In the data rows, the value 128 means zero.
Here are some numbered points:
[216 164 176 177 139 148 166 155 127  79 121 160] 0
[ 87  45 111 121 144 142 102 116 148 119 102 140] 1
[152 101 149 148 146 129  93 137 135 122  79 147] 2
[ 29 143  59  55 102 109 127  93 101 159 208  88] 3
[ 34  72  97  77 104 107 102 107 131 142 137 111] 4
[128   0 213 111 160 139  34 126 149  23  37 163] 5
[141 149 139 134 111 118 159 145 126  99 148 133] 6
[255 197 193 191 149 150 155 169 132  85 104 159] 7
[151 142 109 110 129 123 112 124 133 157 125 126] 8
[105 103 119 122 130 126 111 120 121 141 115 123] 9
[  0  70  80  79  82  95 131  99 112 138 180 100] 10
[161 124 120 154 143 150 139 135 148 116 118 135] 11
[195 113 193 166 149 133 100 147 131 108  70 166] 12
[ 70 202  38  88  93  96 157 113 117 221 202  94] 13
[110 111 121 146 137 138 147 125 130 136 142 138] 14
[ 76  21 158  98 144 131  50 113 142  66  73 139] 15
[255 143 250 203 171 174 113 189 149  29  22 185] 16
[210   0 255 188 196 165  17 135 152  11   0 198] 17
[222 207 138 168 146 150 160 149 104 149 127 138] 18
[150 157 143 111 131 130 125 134 118 107 154 121] 19
[ 91  56 150 125 122 119 112 123 137  78 107 136] 20
[  0   0  42  24  83  74  75  68 125 167 173  80] 21
[254 210 165 173 147 142 147 157 133 136 119 150] 22
[134 131 124 132 126 121 115 122 136 153 130 133] 23
[ 74   0 207 138 135 129  52 129 143  29  34 167] 24
[134 106 134 132 128 126  98 125 128 140 100 138] 25
[168 105 181 148 128 133 109 152 128  84  87 147] 26
[161 199 133 139 109 121 171 138 129 136 171 118] 27
[145 248  90  93 108 125 174 134 109 150 202 102] 28
[  4  61  91  72  93  98 100 102 130 144 148 108] 29
[249 114 232 177 172 163  96 159 120  35  52 172] 30
[255 170 184 176 152 143 133 158 136 118  93 162] 31
[197 255  99 105 126 131 188 145 114 149 198 102] 32
[ 59  94 105  93 109 102 104 110 130 166 132 118] 33
[ 63  40 128 140 140 133  98 111 132 120 107 137] 34
[184 192 121 159 131 145 181 142 127 148 152 129] 35
[ 86 203  53  99 110 111 160 108  96 216 200  89] 36
[ 23  94 101 104  95 102 146 120 113 123 176 114] 37
[ 30  23 138  82 128 115  60 102 130  86 103 123] 38
[188  98 174 170 154 152 124 143 149  90  83 160] 39
[113 161 109 106 110 114 139 128 138 145 155 109] 40
[220  84 210 183 168 159  79 146 133  77  29 159] 41
[ 89 100 107 103 123 109 104 119 139 162 122 124] 42
[133 161  97 143 131 133 153 133 138 156 155 122] 43
[132 201  86 104 112 113 170 120 126 157 177 101] 44
[ 63 186  52  83  85  98 163 110 110 180 212  83] 45
[ 94 101 118 124 130 107 102 115 137 152 129 139] 46
[238  82 242 202 161 161  81 159 130  79  27 193] 47
[177  94 178 147 146 140  92 141 144 108  69 160] 48
[ 93  76 104 124 136 133 119 113 138 131 127 127] 49
[255 255 168 204 143 156 186 172 124 150 127 159] 50
[142 111 118 127 138 139 110 115 133 141  97 125] 51
[ 57 171  52  69  89  93 176 108 116 188 214  75] 52
[  0  69  89  65 101 109  85 102 115 137 157  91] 53
[ 49   0 163 142 157 138  52 114 138  76  52 158] 54
[ 91  85 138 111 116 115 111 120 139 118 128 118] 55
[ 68   0 171 124 122 119  79 115 145  61  78 150] 56
[115  12 192 127 146 123  81 130 151  59  54 150] 57
[237 255  91 154 113 130 211 154 117 210 202 113] 58
[172 255  76 107 113 131 186 134 110 159 207  94] 59
[ 51   0 178 124 120 122  84 110 146  48  84 155] 60
[158 114 168 144 139 131 106 142 135  94  85 156] 61
[138 136 118 136 144 144 108 130 123 151 100 127] 62
[132 102 127 146 143 138 125 128 136 126 119 132] 63
[110  64 144 153 149 139 111 124 141 105 104 140] 64
[ 22 121  56  76 101  97 110  90 124 211 174 103] 65
[249 172 186 176 155 144 131 156 138 119  86 163] 66
[213 181 145 149 134 134 130 145 135 148 115 142] 67
[162  27 215 192 157 157  85 136 140  61  49 180] 68
[113  72 151 135 128 121 122 135 126  81 109 135] 69
[ 77 122  90 109 124 118 124 100 109 177 148 104] 70
[152  65 151 138 159 147  72 121 142 107  54 141] 71
[143 108 144 132 134 125  91 129 131 140  91 140] 72
[136 161 110 129 126 136 130 121 115 159 125 120] 73
[ 62 132  57  85 113  95 115 100 132 188 166 104] 74
[179 255  33  90 100 121 242 143  86 201 255  73] 75
[144 255  73 102 103 126 171 122 100 171 210  86] 76
[206 148 174 129 146 153 105 145 134  74 101 146] 77
[217 111 215 171 147 145 113 164 137  58  56 164] 78
[255 208 185 197 156 167 155 163 115 129  86 145] 79
[127 113 110 136 134 134 138 124 151 141 133 117] 80
[255 255 117 158 125 134 198 152 118 184 178 127] 81
[147 181 109 153 135 136 175 142 129 148 161 132] 82
[144 140 132 143 144 139 123 127 117 145 116 130] 83
[ 77  68 111 122 133 127 125 106 152 133 130 120] 84
[109  45 160 128 138 122  68 114 144 124  67 148] 85
[ 58 180  42  77  89 105 150 111 114 185 194  85] 86
[134  98 132 147 143 140 130 120 144 120 116 138] 87
[150  92 155 163 150 151 123 136 144 108  92 148] 88
[130  97 154 134 129 124 138 132 141  83 123 139] 89
[244 180 171 190 156 159 164 161 141 105 111 156] 90
[ 93  91 135 116 108 114 129 124 134  90 130 124] 91
[109 148  86 117 134 128 161 127 126 162 165 106] 92
[ 58  31 115 108 145 125  99 116 158 109  93 132] 93
[255 199 198 187 141 156 167 179 140  66  88 168] 94
[119 110 136 112 123 111 112 129 137 112 110 133] 95
[  0   0 130 100 106 103  89  99 133  82 121 129] 96
[255 214 196 194 159 148 163 162 131 118  90 161] 97
[  0 215   4  60  62  86 215  94  93 205 255  66] 98
[ 81   0 175 114 133 114  71 129 147  63  58 151] 99
[144 167 101 132 132 139 141 121 101 166 145 112] 100
[154 181 131 130 112 128 143 141 132 128 139 121] 101
[ 41   0 153  84 140 124  37 111 132  68  85 140] 102
[157 101 141 148 141 134  93 134 136 130  73 150] 103
[ 83  73 129 121 131 111  95 122 130 149 103 136] 104
[255 185 179 182 157 164 137 153 126 114  79 144] 105
[213  10 251 174 173 147  47 157 167   4   0 191] 106
[ 28  84  62 102 119 114 124 103 134 158 153 106] 107
[233 255  90 126 112 135 231 149 111 163 228 106] 108
[162 160 134 161 137 141 159 139 126 140 148 134] 109
[255 255 130 173 131 130 199 163 122 174 161 133] 110
[ 38 174  40 105 104 112 183 113 109 199 220  88] 111
[ 76 131  78 101 111 107 105 112 127 184 146 111] 112
[195 255  96 146 112 127 201 142 112 193 191 122] 113
[178 237  84 144 125 142 211 148 116 178 197 114] 114
[145 143 120 145 134 137 153 130 146 135 141 126] 115
[103  27 146 123 142 124  62 118 141 113  65 157] 116
[213  62 224 203 174 170  99 159 145  60  34 185] 117
[255 224 144 178 157 163 194 155 137 121 144 135] 118
[131   0 227 157 151 143  33 132 147  29   5 173] 119
[112 186  94 108 109 110 174 131 115 158 183 106] 120
[ 11  91  52  78  96  93 105  85 128 191 169 109] 121
[141 236  90 118  98 114 199 127 106 168 222 104] 122
[160 255  67 121 110 129 202 130 105 219 213  87] 123
[238 134 195 179 161 156 114 156 117 102  67 158] 124
[170 178 101 147 147 143 147 129 113 162 129 119] 125
[255 255 130 167 128 136 181 156 121 177 160 138] 126
[228 170 183 160 153 153 130 155 115  71 101 152] 127
[159 173 109 133 132 138 135 121 131 164 126 112] 128
[255 142 202 185 168 160 123 156 130  96  50 162] 129
[243 161 178 181 163 152 124 156 122 114  67 149] 130
[144 148 132 113 126 137 118 137 107 107 137 133] 131
[ 57  52 120 125 135 126  79 107 114 129 102 121] 132
[175 255  33  85  89 126 230 121 109 199 255  64] 133
[255 255 171 195 153 157 172 176 135 136 107 155] 134
[164  79 192 150 136 135 113 147 150  56  76 165] 135
[ 74  38 180 145 115 125  92 129 114  74  95 143] 136
[107  52 162 130 126 127 102 126 140  72  95 140] 137
[ 16   0 116  93 136 118  57  93 134 136  66 121] 138
[203 255 100 120 119 137 204 156  99 149 208 107] 139
[109  84 142 118 115 126 122 119 157  89 115 144] 140
[175 206 122 124 123 132 174 133 124 140 165 124] 141
[255 186 214 210 180 182 134 173 126  84  40 177] 142
[ 44  94  90  96 115 100 106  97 126 173 155 116] 143
[ 32  16 138 114 109 110  91 117 125  94 116 135] 144
[154 103 157 142 135 125 108 134 126 134  96 146] 145
[146 143 123 140 141 136 124 128 101 158 111 120] 146
[252 136 228 168 162 160 103 160 116  47  58 161] 147
[255 238 171 188 148 158 158 163 137 134 107 163] 148
[175 199  85 147 131 149 175 133 151 152 152 115] 149
[ 22 138  67 114 111 111 167 112 107 193 208 101] 150
[202 226 115 132 127 130 174 152 127 140 149 120] 151
[ 82 152  97 114  90 109 175 124 120 135 179 119] 152
[ 40 144  40  95 113 121 153 102 131 190 192  92] 153
[ 44  16 122 129 130 127  81 110 135 123 105 141] 154
[206 133 162 166 154 152 111 139 121 119  86 138] 155
[ 88  77 139 120 122 121 116 123 127  85 116 133] 156
[ 34 148  63  72  90  91 160 103 132 171 210  84] 157
[ 66 165  57 110 108 117 165 123 123 185 190  95] 158
[192 255  62 151 120 139 245 145 104 208 240  95] 159
[134 102 137 145 139 136 123 130 152 115  99 137] 160
[136 235  94  82 110 125 180 125 121 140 203  99] 161
Which point above is nearest to each new point? Its number follows each.
[  0 160   0   2  63  68 154  66 100 222 255  45] 98
[ 74  26 169  99 134 134  65 115 127  63  83 134] 15
[243 255 108 157 124 135 201 153 110 180 181 130] 81
[104  37 164 134 127 124  94 125 136  68  88 145] 137
[ 41  71 100  90 112 113 100 112 127 135 139 116] 4
[182  73 189 174 160 159 109 149 138  84  75 167] 39
[255 181 218 217 173 185 133 171 143  82  41 173] 142
[191 157 175 159 122 132 166 151 120  79 131 153] 0
[  0  80  58  60  68  87 144  90 124 147 211  90] 10
[216 119 199 160 149 147 103 152 155  67  61 155] 78
[159 138 136 140 142 135 120 126 117 140 101 127] 83
[ 96 108  99 108 121 111 105 117 135 159 129 132] 42
[ 60 181  21 100 107 119 173 108 114 203 219  90] 111
[ 48  16 126 126 125 133  91 113 142 126 100 130] 154
[ 34  94  76  84 109  94 102 104 128 176 146 106] 143
[  0  48  39  65 103 103  94  70 126 193 169  82] 121
[166  95 168 161 145 133  90 133 142 110  67 158] 48
[ 21 157  61  64  93 107 134 102 101 162 202  90] 3
[ 71  57 121 144 132 134 111 114 137 129 119 136] 34
[  0 177   0  47  70  62 149  78  90 255 255  71] 98
[169  47 200 178 163 153 104 140 151  63  59 166] 68
[121 146 102 111 115 120 158 131 141 114 150 115] 40
[ 83   0 215 142 135 121  60 129 143  20  34 171] 24
[120 201 104 104 106 109 184 136 103 164 187 104] 120
[  0 168   0   0  62  65 155  71  96 235 255  33] 98
[152 131 127 136 137 145 126 120 122 142 115 129] 83
[118 142 130 137 119 120 118 127 113 160 135 135] 23
[138 133 147 135 115 116 150 131 139 102 140 130] 6
[ 74 110  98 122 126 125 139 119 140 154 157 116] 70
[ 23  95  73 105 120 111 135 111 133 165 172 108] 107
[ 75  57 153 117 128 117  97 127 145  94 101 137] 20
[114 132 124 124 109 123 155 133 127 103 148 133] 6
[167 142 146 157 143 139 128 126 118 139 114 134] 83
[250 164 226 180 157 165 123 170 110  49  80 170] 147
[130 198  77  96 106 115 165 122 129 164 185  99] 44
[148 133 116 142 138 139 158 138 144 135 133 126] 115
[255 192 212 198 150 163 174 184 142  53  77 174] 94
[191  93 212 162 148 142  98 157 145  61  53 159] 78
[136 158  96 138 133 139 174 122 130 150 164 119] 43
[ 29 122  51 100 107 113 155  97 133 183 188  85] 153
[255  95 238 201 172 159  84 157 160  65  24 192] 47
[194  89 181 171 169 155 117 154 150  74  61 163] 39
[  0  68  82  81  98  90 130 101 122 130 168 102] 10
[255 193 222 212 175 172 136 175 121  87  50 167] 142
[ 21  85  63  88 110 114 134 103 136 167 173  94] 107
[ 37  90  92  99 118 100 109 103 119 165 145 121] 143
[188 131 157 156 146 138 111 145 137 128  84 159] 155
[166 230  79 147 125 137 199 136 126 179 197 116] 114
[255 156 217 163 159 170 104 165 140  53  64 170] 147
[134 160 133 136 105 117 168 138 113 115 154 124] 6
[118  15 214 130 149 134  47 133 141  30  43 160] 5
[ 35  63 100  85 110 100  98 102 128 131 142 110] 4
[ 99 180  56 109 120 123 171 120 125 181 191  96] 158
[175 177 141 127 121 123 153 145 135 119 126 129] 101
[  3  21  99  89 110  99  57  93 139 155 100 119] 138
[174 146 171 149 128 129 155 152 129  97 121 127] 6
[ 41 190  22  91 100 111 185 115 122 211 221  87] 111
[ 15 114  63  55  98 103 114 101 104 148 178  88] 3
[150   0 236 147 168 137  49 130 159  14   3 179] 119
[  9  93  68  77  95  91 103  91 130 195 172 102] 121
[143 142 121 136 126 120 117 125 129 158 126 137] 23
[112 176  92  80 115 119 139 129 122 134 167  98] 40
[188  15 255 184 160 153  51 150 148  20   3 191] 106
[208 185 149 154 138 131 152 148 128 147 130 149] 67
[191 191 140 151 128 128 143 147 136 156 131 138] 67
[ 66 110  97 115 125 125 122 110 112 171 136 115] 70
[102 106 120 116 140 118 117 110 129 148 121 114] 9
[ 89  84 132 117 126 103  98 120 128 144 110 133] 104
[159 127 142 160 141 140 143 137 145 114 117 140] 11
[ 35  24 134  72 117 118  64  95 134  88 111 128] 38
[ 42  94  95  59 105 115 105 106 137 128 148  95] 4
[209 196 136 158 140 153 151 130 102 156 127 126] 18
[173 219  98 117 112 126 180 131 122 147 174 114] 141
[161  88 162 163 152 152 120 142 134  97  86 154] 88
[225  87 200 180 172 154  89 146 146  72  21 165] 41
[129 131 145 146 109 121 163 133 120  89 142 138] 6
[ 40  87  98  82 107 106 118 102 134 136 157 115] 4
[115  57 140 147 143 141 103 120 150 105  93 137] 64
[ 51 132 108 113  91 108 162 123 112 136 175 112] 152
[123 139 129 124 122 121 150 133 121 103 141 127] 6
[106  65 160 112 142 136  82 122 126  76  91 136] 137
[ 61  49 134  82 128 121  74 117 128  83 104 125] 38
[194 255  53 153 111 139 255 150 100 230 255  91] 159
